Questions about the matrix below. Counting starts at 1.
1) Report the entry at row 1, column 2.
2) Report the bottom-right entry.
3) Report the top-right entry.
4) Report the entry at row 1, column 3.
5) Report the entry at row 2, column 1.
6) Report the entry at row 1, column 1.
[[156  99 156  99 100 156 156 156  99  99 156  99 156 100  99  99]
 [155 100 155 100 100 155 156 155 100 100 155 100 156 100 100 100]
 [155 101 155 101 101 155 155 155 100 100 154 100 155 101 100 101]
 [100 156 100 156 156 100 100 100 157 157 100 157 100 156 157 156]
 [102 155 101 155 155 101 101 101 155 155 102 156 101 155 155 155]
 [100 156 100 157 157 100 100 100 157 157 100 157 100 156 157 157]]
1) 99
2) 157
3) 99
4) 156
5) 155
6) 156

X =
[[138 122 134 136]
 [123 146 120 135]
 [126 123 128 133]
 [121 151 122 132]]
Which number is the largest entry in the last column? 136
The last entry of the largest entry's row -> 132
The smallest entry: 120
The second entry from the end, reading row by row is 122
Which number is the 3rd entry in reading order? 134
The bottom-left entry is 121
The entry directly below the smallest entry: 128

Read these off the grid that follows. Rows and columns are numbered from 1.
1) What is the entry at row 3, column 2?
2) What is the entry just left of the smallest entry?
3) What is the entry at row 1, column 3?
4) What is the entry at row 1, column 1?
5) What is the entry in the bottom-left corner?
6) What is the entry just right of 147?
7) What is the top-right entry?
8) What is the entry directly below the smallest entry?
[[128 129 131 133 128 136 127 132 132 120 136 127 132 141 119 126]
 [135 126 129 125 129 130 128 125 152 120 125 131 123 122 125 130]
 [134 134 138 122 142 131 127 130 111 147 135 119 119 129 119 132]
 [129 133 122 129 128 128 133 131 127 123 128 133 133 123 133 122]
 [129 125 134 130 126 133 132 127 132 134 123 121 124 117 128 135]
 [127 126 126 117 129 122 132 135 122 121 133 119 124 131 127 131]
 [131 132 119 126 140 124 125 126 119 115 124 130 135 118 123 131]
 [128 132 130 128 126 125 126 124 130 125 135 119 137 125 128 137]]
1) 134
2) 130
3) 131
4) 128
5) 128
6) 135
7) 126
8) 127

Read these off the table that follows. Counting starts at 1.
1) Read off the bottom-left entry.
2) Read off the entry in the top-right corner.
3) Read off the entry just left of the smallest entry.
4) Read off the largest entry.
5) Read off the bottom-right entry.
6) Read off the top-left entry.
7) Read off the entry at row 3, column 1.
8) Read off the entry directly below the smallest entry.
[[119 127 119 113 153 115 107 108 127 120]
 [132 130 134 126 124 130 129 135 124 122]
 [130 118 140 121 125 120 131 122 127 122]
 [132 124 121 130 128 129 126 129 130 129]
 [130 123 122 113 127 133 125 119 129 118]
 [128 125 127 131 123 130 123 127 130 124]
 [127 126 126 135 125 130 119 126 128 124]
 [123 129 125 127 128 124 122 126 127 125]
 [129 124 121 129 133 129 124 130 132 130]
 [129 131 121 123 133 123 126 130 133 128]
 [131 118 135 121 127 123 136 117 122 131]
 [135 135 131 127 122 130 131 139 126 121]
 [132 128 119 115 131 130 122 123 125 119]
 [133 135 133 129 121 130 129 135 125 123]]
1) 133
2) 120
3) 115
4) 153
5) 123
6) 119
7) 130
8) 129

Questions about the grid below.
1) Report the entry directly above 150.
2) Report the bottom-left entry.
3) Report the first entry on the diagonal from the top-right corner.
4) Report the 1st entry in reading order.
5) Report the second entry in reading order.
6) Report the 3rd entry on the main diagonal.
7) Report the last entry, reading row by row.
8) Report the entry just right of the centre entry.
[[145 116 115 145 115 145 116]
 [151 110 110 150 110 151 110]
 [153 108 107 152 107 153 108]]
1) 145
2) 153
3) 116
4) 145
5) 116
6) 107
7) 108
8) 110

Questions about the table below.
1) Which number is the entry just left of the largest entry?
2) Which number is the second entry on the main diagonal?
3) Which number is the bottom-left entry?
4) Which number is the largest entry in the first row?
5) Which number is the third entry from the end, reading row by row?
6) Which number is the fifth-last entry, reading row by row?
7) Which number is the entry directly below the smallest entry?
8) Which number is the second entry on the diagonal from the top-right corner?
[[128 127 131 119 135 104 142 123 112 127 125]
 [127 131 133 120 138 105 139 124 114 128 123]
 [120 127 133 143 132 115 124 120 116 124 126]
 [123 133 135 133 139 112 128 123 117 127 123]
 [120 133 135 141 137 115 122 122 118 125 123]
 [126 127 132 124 134 106 138 122 113 127 125]
 [120 140 137 137 144 115 120 124 119 127 120]
 [121 116 129 141 123 112 131 118 112 123 131]
 [127 129 132 121 137 105 139 123 114 128 124]
 [126 135 134 122 141 107 135 124 115 128 121]
 [123 123 131 133 130 109 133 120 113 125 127]
 [119 111 128 148 117 114 129 115 112 121 134]
 [124 131 133 128 137 109 133 123 115 127 124]
 [121 132 134 138 136 114 125 122 117 125 124]]
1) 128
2) 131
3) 121
4) 142
5) 117
6) 125
7) 105
8) 128
